In the data rows, the value 50 means zero.
Some points, each followed by its number:
[49 24 50 58 50 99 61 53 61 37 38 47 46 62 47 25] 0
[60 23 55 69 55 99 53 43 64 43 30 40 42 67 47 25] 1
[74 16 59 63 61 99 58 46 48 48 32 45 43 50 44 25] 2
[99 47  3 49 45 46 49 61 56 42 96 26 44 66 51 50] 3
[51 15 43 65 35 56 66 60 72 34 57 60 46 99 38 43] 4
[79 43  2 57 33 45 77 49 80 52 36 61 51 96 29 40] 5
[18 60 65 49 24 82 96 31 85 42 29 43 54 61 51 35] 6
[21 26 54 62 37 99 55 44 49 50 54 31 62 67 40 47] 7
[88 48 83 71 43 70 49 42 16 31 20 44 49 64 52 38] 8
[63 66 31 59 46 32 52 57 65 47 52 72 30 99 32 10] 9
[83 60  7 43 35 37 64 41 55 37 44 73 45 99 46 66] 10
[47 75 65 43 26 54 79 28 34 38 82 63 50 27 36 75] 11
[49 44 15 56 50 91 41 60 57 46  0 49 41 95 63 45] 12
[84 55 18 57 32 45 70 45 94 36 47 55 33 99 40 45] 13
[41 44 43 40  9 71 75 35 58 53 71 39 69 92 41 54] 14
[61 64 17 40 43  8 47 60 55 59 61 52 32 99 50 61] 15
[37 48 47 63 58 69 56 43 78 61 26 78 48 24 16 37] 16
[60 57  2 53 46 23 99 38 66 41 64 41 49 85 44 59] 17
[61 57 55 58 39 68 62 42 84 44 31 89 46 36 26 14] 18
[67 48  0 60 44 53 77 66 64 40 29 30 44 99 54 43] 19
[73 67  4 53 39 15 45 52 76 55 48 63 51 95 29 47] 20
[57 41 12 59 36 20 66 71 68 47 73 58 41 99 46 20] 21
[82 60 13 47 44 14 66 36 61 45 64 51 47 99 51 35] 22
[45 67 89 54 13 77 55 42 48 41 78 43 54 13 37 52] 23
[10 41 51 61 16 90 78 36 45 53 48 38 61 64 43 73] 24
[62 26 66 65 46 99 44 44 50 46 33 39 46 96 37 29] 25
[42 29 99 70 52 60 51 33 48 37 33 60 45 74 37 51] 26
[18 24 42 46 22 84 84 51 43 48 66 33 67 71 53 63] 27
[83 22 24 74 46 87 61 46 59 44 27 53 44 49 54 32] 28
[53 63  2 54 51 27 41 47 89 46 51 57 38 99 50 36] 29
[57 46 39 54 66 51 45 48 99 54 41 77 49 43 13 28] 30
[62 40 40 55 58 69 63 38 39 58 25 42 41 99 20 76] 31
[67 62 85 56 28 99 51 38 66 40 30 51 52 36 31 32] 32
[95 43 51 56 20 49 52 61 33 36 51 47 32 99 45 72] 33
[68 50 43 53  3 24 77 37 92 58 65 55 50 42 39 68] 34
[73 65  0 55 51 31 49 59 81 45 46 57 53 89 32 36] 35
[39 26 60 57 53 99 51 51 53 37 36 42 48 76 37 50] 36
[74 49 22 64 32 15 67 54 97 34 38 55 39 82 60 45] 37
[43 23 46 60 55 99 50 52 61 46 15 47 48 68 48 34] 38
[37 55  3 52 56 33 85 62 66 47 39 61 46 99 31 34] 39
[33 62 79 31 60  0 52 44 69 61 67 53 57 25 41 69] 40
[51 68  1 54 50 35 48 72 49 50 52 38 28 99 50 57] 41
[57 44 56 60 51 72 75 35 72 38 35 81 48 56 17 33] 42
[69 68 77 64 30 61 73 18 64 39 53 58 48 12 40 41] 43
[61 37 38 58 38 68 55 74 53 40 57 65 20 95 35 45] 44
[64 55  0 60 44 31 49 64 47 49 58 33 35 97 51 80] 45
[49 41 26 44  4 88 72 46 81 56 68 38 51 68 51 47] 46
[92 54 40 56 30 52 56 44 46 59 54 47 11 86 56 47] 47
[58 59 63 67 33 95 46 45 79 42 43 58 38 24 22 46] 48
[63 51 15 68 41 34 35 58 90 42 47 85 35 61 44 32] 49
[78 44 32 65 37 45 53 33 99 43 62 69 27 81 41 32] 50
[87 25 63 76 24 70 27 51 39 39 50 46 53 63 42 60] 51
[69 45 44 72 53 95 52 34 58 32 32 56 53 62 31 33] 52
[41 50 31 69 14 38 75 37 25 49 99 54 55 68 46 47] 53
[59 11 38 58 53 99 51 53 63 46 36 51 45 87 41 38] 54
[88 35 31 58 38 40 72 40 62 36 72 49 29 99 62 34] 55
[14 28 37 53 23 82 78 48 60 49 48 31 58 99 52 58] 56
[48 50 37 69  8 93 83 45 47 42 54 49 56 44 44 39] 57
[34 20 69 62 66 99 43 36 58 46 38 50 52 76 41 25] 58
[72 30 49 59 43 52 63 42 39 43 43 52 29 99 47 52] 59
[79 30 73 57 41 70 62 42 71 38 43 22 29 59 51 87] 60
[62 84 53 70 34 66 53 28 41 43 55 45 61 33 30 32] 61
[65 67 44 64 27 40 66 57 52 59 41 73 18 16 47 49] 62
Which two points above are nearest to each new point, looking only along the 7 directions in which the numbered points spread most? Their numbers follow each, nearest first.
[76 49  7 47 28 46 50 44 39 49 84 32 50 99 47 88] 45 3
[38 69 12 52 43 26 86 43 58 47 38 61 52 99 37 36] 39 29
[66 54 20 53 40 23 46 47 66 37 58 76 37 99 47 44] 22 20
[63 40 71 54 28 96 67 41 45 46 81 39 62 38 28 23] 57 23
[48 41 21 70 29 33 90 31 45 36 78 65 60 47 52 56] 53 34
[73 35 48 42 15 80 77 31 49 47 58 67 32 70 53 74] 60 14
[75 55  0 54 30 26 66 40 91 48 49 70 35 75 52 62] 37 13
[78 58 18 56 33 19 71 37 87 44 60 61 28 93 49 52] 37 22
[39 22 64 59 50 99 56 50 51 43 32 36 54 85 37 38] 36 58
[35 19 53 52 54 99 57 52 55 43 36 35 55 66 49 42] 36 0
[35 49 44 54  7 53 14 56 71 54 80 67 69 65 43 29] 53 61
[39 69 66 67 15 92 52 36 69 42 31 56 52 34 43 34] 48 32
[74 31 32 67 13 45 79 47 55 32 63 64 54 76 49 48] 55 47
[75 61  4 63 54 27 61 48 77 48 49 18 39 84 44 70] 10 45
[23 24 39 48 22 78 69 60 57 47 64 31 52 99 49 65] 56 27
[60 44 17 50  0 44 74 46 51 50 78 58 68 52 53 62] 53 46
[16 64 45 52 15 88 68 22 48 47 63 46 48 58 59 76] 24 27
[94 68 22 52 48 17 68 48 75 53 28 60 36 80 27 51] 37 20
[96 25 55 64 40 78 69 24 57 35 57 54 40 62 42 51] 51 60
[49 52 50 40  0 58 76 29 60 52 55 71 59 54 57 59] 34 14
[38 64 52 46  5 60 95 44 40 55 71 63 36 24 54 60] 11 23
[79 58 22 39 43 26 62 70 60 54 50 22 56 99 33 52] 10 45
[61 33 19 37 30 20 50 73 78 54 75 49 40 89 65 48] 22 21
[71 67 77 48 11 86 56 35 47 49 60 37 61 24 35 53] 23 43
[66  9 61 47 66 45 83 32 54 51 53 63 56  4 60 54] 43 48
[32 71 61 49 10 68 83 28 32 47 67 37 59 38 52 73] 11 23
[35 44 11 33 28 46 79 36 82 64 60 55 44 56 68 75] 17 34
[35 22 16 46 29 72 58 65 69 52 47 29 65 97 56 57] 56 19
[74 40  0 56 33  6 57 62 54 48 50 63 52 68 67 69] 10 15
